(in the rows, 128 means zero)
One turn sends every row of this set to another row. A few are shown first. Where does it send the rows asked after them?
K_368: [143 171 152 127 117 163 103 122 137 118 167 133 138 152]
K_837: [133 183 171 112 122 163 106 134 148 105 145 154 134 142]
K_890: [124 126 141 116 129 145 102  95 151 100  88 108 145 124]
K_142: [113 133 117 117 124 158  76 128 118 118 102 137 144  98]
K_497: [131 140 138 116 133 149 106  97 167 117  91 104 154 123]
K_203: [118 125 111 122 135 157  81 131 110 121 115 132 146  97]
K_962: [142 121 129 125 162 145 119 110 149 124 122  95 162 119]
K_641: [130 134 151 106 170 146 121 125 165 109  97 119 154 106]
K_162: [134 105 134 124 155 142 113 103 133 109 120 100 150 120]
K_602: [119 154 126 104 109 148 106 153 101 104 156 125 129 139]
K_58: [157 156 129 112 131 161  97 151 167 120 148 131 142 166]
K_474: [114 129 119 113 141 157  81 139 115 116 106 141 144  90]
K_540: [157 154 137 109 147 159 104 162 166 117 151 136 141 159]
K_954: [114 156 139  95 125 147 111 166 107  96 149 137 127 128]
K_942: [142 165 166 118 148 160 114 142 134 112 172 146 138 136]
K_427: [111 165 135  95 101 148 102 153 114  96 138 135 126 137]
K_860: [154 161 140 105 135 161  99 158 176 114 137 140 140 161]
K_493: [124 117 155 108 167 141 116 119 148  96  95 123 145 107]

K_368 moves to K_837
K_860 moves to K_540
K_474 moves to K_203
Now these:
K_954 moves to K_602
K_962 moves to K_497
K_162 moves to K_890

One turn sends every row of this set to another row. A few are shown first. Where does it send the rows asked after them?
K_76: [162 132 116 173 103  80 109 116 119 147 107  83 152]
K_906: [127 112 141 127 143  82  89 156 137 106 110  70 137]
K_604: [131 111 115 111 143  96 102 132 129 151 101 109 108]
K_801: [148  93 148 163 145 102 134 118 130 157 105  97 168]
K_473: [118 122 119 138 112  91 105 141 116 167 150  57 154]
K_924: [111 109 126 158 138  91  94  85 139 146 148  73 159]
K_137: [127  84 148 147 139  62  83 133 132 136  89  81 143]
K_346: [125 139 153 137 120 114  89 160 126 135 109  80 126]
K_393: [137 132 107 133 132 126  94  97 116 130 146  90 132]
K_587: [154 100 132 160 117  62  91 124 126 171 131  98 151]
K_902: [141  88 149 175 146  98 119 113 121 154 113  94 173]
K_111: [113 106 131 156 136 102  93  77 136 147 145  71 157]
K_823: [121 121 124 134 111  96 100 141 105 166 158  76 155]
K_343: [127 112 155 159 151 111  99 107 104 145 162  74 144]
K_560: [136 124 128 151 114 106  86 105 141 113 101  47 132]
K_155: [121 122 153 139 116 117  92 160 126 128 111  67 120]
K_327: [131 108 125 116 151  91 108 130 129 135 105 106 101]
K_59: [161 111 116 164 130 119 124 138 135 123  99 100 132]
K_761: [113 125 126 140 107 102 111 144 108 161 150  63 148]
K_77: [140  90 150 162 144 106 135 104 120 157 110 100 163]
K_810: [140  94 135 121 139  59 103 103  99 157 128  89 149]
K_539: [163 105 120 169 130 118 117 142 130 117 104  96 128]
K_921: [138 136 116 150 119 110 105 106 124 108 107 111 129]
K_987: [138  91 126 125 141  57 101 110 103 165 124  85 147]
K_857: [117 105 135 148 138 104 102  77 132 144 148  75 164]
K_376: [164 120 116 161 133 119 115 135 134 131  97 100 128]
K_220: [133 107 125 152 115 114  87  93 139 121 100  50 138]
K_286: [113 102 165 133 152 109 114 143 129 136 149  85 131]
K_746: [129  96 122 129 137  52 103 115 104 164 124  84 151]
K_212: [124 106 117 113 155  90 101 131 122 151 104  96 108]
K_377: [130 108 128 156 123 116  90 106 134 115  97  44 133]
K_123: [118 134 152 135 117 115  96 161 123 132 110  70 127]

K_77 moves to K_604
K_393 moves to K_76
K_924 moves to K_539
Now these:
K_823 moves to K_560
K_746 moves to K_155
K_111 moves to K_59
K_801 moves to K_212
K_906 moves to K_343

